One vector is turned by the same rotation once a step. Each row is the vector after some number of steps, and that number follows the row.
The counts run from 0 to 563.
[155 155 112 148 174 123 139 145 125 126 150 118 177 122 161 128 140 136
 114 129  97 139 148 102 133 115 118  93 162 136 138  94 173 150 142 137
 139 105 117  78  87 124 120 139 133  85 116 115 125 150 105 118 108 169
 128 144  86 137 132  87 196  72 148 168 123  94 135 106] : 421
[162 114 109 189 125 106 144  99 125 110 137 123 133 152 143 123 141 123
 139 155 139 163 111 147 112  93 141 157 113 138 173 179  90 153 151 150
 132  85  79 129 148 132 139 117  76 110  89 139 104 132  72 112 156 148
 144 133 156 126 101 135 119 127 160 103 122  89 126 184] : 1
[194 130 131 149 132 127 123 126 142  70 156 127 134 173 131 109 166 152
 170 171 134 135 163 122 123 107 142 119 147 104 179 148 111 144 141  95
 134  85  49  85 152 136 123 116 108 156 101 143 122 125  94 147 153 146
 140 138 126 143 103 164 152 101 144 136 137 115  90 128] : 164
[133 143  68 194 183 132 116 139 102 135 130 114 145 111 134 131 140 113
 145 150  81 140 102  81 127 148 153 133 155 165 144 128 148 130 142 135
 122 126 119  91  94 100 116 128  87  71 123 109 132 183  88 113 139 120
 135 130 119 130 175 127 155 129 109 138 132  78 135 110] : 464
[106 144 125 114  95 114 183  96  90 139 115 112 125 153 129  90 139 127
 108 185 177 169 128 183 141  98 115 103 128 132 103 174 106 146 104 144
  97 130 140 150 130 170 163 106 105 109 109 131  93 125 118 134 108 156
 150 131 145 135  96 137 111 124 126 102  95 144 174 183] : 63
[114 156 107 100 156 129 168 122  87 159 130 108 159 134 171 129  94 127
 101 115 137 137 135 128 145 119  85 102 144 143 146  98 166 144 149 146
 122 148 138 135  86 110 125 108 132  73 125 125 133 144 122 100  66 161
 142 134  94 127 138  85 163  99 125 156  78 140 175 148] : 380
[134 149 156 100 101 112 159 111 123 127 148 108 134 143 132  65 114 141
 105 151 146 146 151 175 108  93 116  56 148 128 113 129 106 154 113 145
 113 117 146 136 120 178 148 126 146 133 122 146 103  85 133 155 138 182
 130 128 161 134  70 107 129  93 141 143 102 152 152 153] : 291
[156 163  99 164 167 113 116 126 123 103 138 122 171  96 147 113 164 126
 134 162  90 138 152 127 128 128 130 107 159 156  99 109 143 154 118 127
 109 101 124  70  96 168 131 148 126  95 110 107 109 140  91 132 142 184
 124 130 112 130 106 103 157  94 138 151 144  73 130 111] : 419
[122 164  75 188 169 116 121 100  88 121 140 117 100 112 151 118 122 139
 136 140  99 140 103 120 102 139 146 170 114 192 165 133 109 153 140 102
 121 117 113 128 130 145 122 128 100  82  84 135 138 132  87  96 167 177
 112 115 171 119 134 127 123 135 146 121 103  85 132 150] : 254
[120 154 121 168 145 132 107 129 100 128 117 106 101 156  92  95 159 105
 152 202 111 137 150 123 122 161 165 157 168 142 125 165 124 142  91 110
  95 139 128 104 121 106 107 105  86 129 128 134 127 166 111 125 156  78
 141 111 168 139 176 183 155 144 117 108 120 108 109 143] : 138
[191 157 131 141 143  96 114 125 144  54 148 140 157 119 167 100 153 122
 156 164 150 146 162 153 154 118 106 137 139 130 144 127 115 137 140 112
 100 110  78 106 123 168 133 112 124 100  79 122  97 130  86 130 133 191
 145 140  98 132  89 133 124 103 152 126 125 104 136 152] : 373
[ 97 157 106 137 116 127 177 105  98 145 126  98 120 151 110  79 160 144
 118 176 140 165 146 176  98  91 141  82 136 134  88 160 108 170  95 144
 119 102 135 114 139 185 162 134 114 149 118 143 115 109 131 151 143 161
 118 121 152 143  78 128 143 104 137 124 113 122 145 154] : 478
[204 116 134 102 125 135 132 139 152  77 164 129 168 169 127 100 142 131
 145 154 121 101 127 112 186 121 140  62 163 103 164 119 128 100 136 108
 133 123  69 109 118 109 119 108 131 114 123 126 102 137 109 144 112 144
 167 147 127 124 111 147 123 119 108 173 120 131 138 127] : 101
[150 140 140 160 100 117 129 102 121 128 132 113 125 149  97  97 141 125
 123 176 117 134 138 180 109 112 166 101 136 135  98 184  85 171  90 135
 105  87 133 118 157 155 138 125 103 144  99 133  86 103 111 140 168 145
 124 127 182 127  90 134 121 128 158 123 126 101 134 178] : 21
[ 58 165 111 151 154 144 168 121  65 185 109  83  96 155 130 117 131 134
 111 160 143 161 147 144  99 124 123 141 147 140 124 149 159 164 120 140
 122 143 153 128 109 102 127 107  94 114 133 141 148 154 127 116 112 100
 121 120 137 149 171 120 193 119 133 113  81 131 135 150] : 134
[166 158 118 108 153 107 131 124 147  65 156 132 161 128 162  73 143 135
 149 150 134 136 141 126 130 107  98  72 149 128 137  86 120 126 142 112
 108 124  92 112 105 193 136 128 150 109 116 125 111 114 124 156 139 205
 143 125 117 141  76 118 126  85 126 145 122 130 143 103] : 560
[ 94 156  85 105 138 128 166  99  67 136 136  91 111 147 123 104 125 160
 115 153 118 118 123 170 139 126 138  75 119 177 116 133 104 160  95  95
 128 121 132 138 154 164 145 136 132 125  99 145 127  97 133 127 126 196
 117 120 163 129  87 128 127 121 133 157  89 123 158 158] : 500
[172 139  88 184 138  99 121 114 133  86 137 142 152 106 142 106 164 106
 152 178 122 167 108 126 141 126 136 130 131 155 128 146 110 125 131 140
  94 105 104 112 120 175 140 128  86  78  96 103  87 154  80 124 153 172
 152 122 125 123  98 131  95 128 132 116 134  75 158 146] : 395
[147 152 144 161 107 100 132 105 124 119 139 118 117 140 114  94 157 132
 120 176 126 155 153 182 104 108 151 116 148 134 102 175  98 178 104 146
 107  83 121 101 147 168 139 123 102 141  92 141  95 109 101 131 160 160
 115 138 164 135  87 125 147 106 168 119 125  99 124 176] : 22
[182 145 138 139 159 131  84 145 139  82 137 123 146 140 109  97 154 109
 162 174  89  98 165 118 161 164 159 118 180 127 134 121 148 130  90  88
  90 137 108  81 111 100  91 111 120 116 121 116 124 154 117 129 137 105
 150 135 134 131 160 164 164 119 119 157 141 103 109 111] : 97
[140 135 176  70 101 117 154 120 114 121 141 104 114 185 143  70  96 141
 129 157 179 134 158 160 137 111 107 103 158 101 169 139 116 132 135 114
 111 152 104 163 115 124 118  78 131 137 131 155 126 110 131 141 115 135
 154 119 158 137 118 151 127 124 116 122  71 188 147 151] : 245
[ 95 152 159 105 130 117 151 129  85 163 111  90 108 165 119 106 108 115
 109 160 158 132 158 172 138 137 114 149 159 120 132 156 155 148 114 117
  95 162 145 138 104  85 117  81 119 109 118 141 130 143 133 110  84 102
 140 126 138 134 170 137 164 129 132 117  74 159 141 178] : 385
[156 139 112 191 138 115 142 105 121 129 148 121 138 135 144 133 149 148
 116 143 122 154 141 144  90 100 151 111 134 144 144 166 112 181 143 144
 147  60 105  91 143 145 141 137  98 134  87 134 108 113  86 114 151 171
 108 145 137 133  93 103 164  97 178 140 139  71 115 161] : 24
[150 118 150  71 109 152 154 132 115 152 144  99 144 187 101 114 104 135
 104 143 118  89 147 133 168 119 147  59 170 104 151 126 141 127 112 114
 134 134 120 118 123  62 115  90 130 134 133 145 116 125 141 133  95 108
 156 142 146 129 151 130 166 120 103 176  97 156 135 152] : 428
[191 144 153 121 142 123  93 154 142  69 131 129 151 143 120  96 163 115
 158 175 123 111 195 126 160 147 132 122 179 102 130 121 147 129 108 100
  90 140  94  78  97 106  96 102 126 120 122 123 114 151 110 143 125 117
 152 137 107 140 144 167 177 104 129 151 136 119 112 112] : 98
[136 125 149  81 115 126 168 129 106 128 125 108 137 187 127 100 115 123
 124 165 178 140 142 144 168 112 103 101 160  95 155 145 152 112 131 121
 101 163 102 146 105  93 122  80 108 108 140 137 115 147 127 140  68 104
 171 133 111 141 141 152 144 127  95 134  87 175 158 151] : 450
[199 134 130 135 149 100 132 117 134  67 149 140 171 130 178 116 147 128
 144 139 148 144 145 139 156 107  99 128 136 129 162 117 123 132 164 124
 117 111  69 107 126 164 126 115 121  85  91 123 108 124  86 122 110 197
 146 144  87 133  92 111 131  98 154 136 127 109 148 141] : 374
[178 141 128  78 113 123 139 120 137  82 150 127 164 146 128  77 151 126
 141 167 132 112 139 148 179 120 123  45 145 124 125 112 111 116 110 108
  98 138 103 121 128 157 135 118 143 112 120 112  93 120 120 149 109 186
 160 126 121 130  87 147 105 108 102 163 110 137 168 130] : 103
[ 64 149  60 127 146 140 181 106  57 185 122  87 133 140 126 116 115 139
 104 143 118 142  91 134 124 118 141  78 127 171 120 135 130 133 117 132
 133 140 160 143 109 129 143 126 112  88 129 123 126 136 120 111 107 153
 133 116 159 122 142 110 128 138 100 155  81 125 184 144] : 131
[144 143 102 173 181 135 123 131 113 128 145 115 134 131 173 127 110 117
 143 127 105 145 120  78 106 141 114 174 154 148 190 105 153 130 177 128
 132 133 109 115  76 100  92 114 102  64 125 123 151 178  88 106 126 125
 137 133 119 141 179 114 167 128 131 127 108 107 125 109] : 258
[140 146  72 196 168 121 130 123 129 123 152 124 154 116 155 117 139 142
 142 136  82 157  93  80  85 116 146 103 147 159 161 114 125 138 158 145
 145  87 109  91 102 145 119 153  98  84 122 113 123 150  82 136 159 165
 129 125 136 131 115 105 138 110 133 139 138  73 130  94] : 212
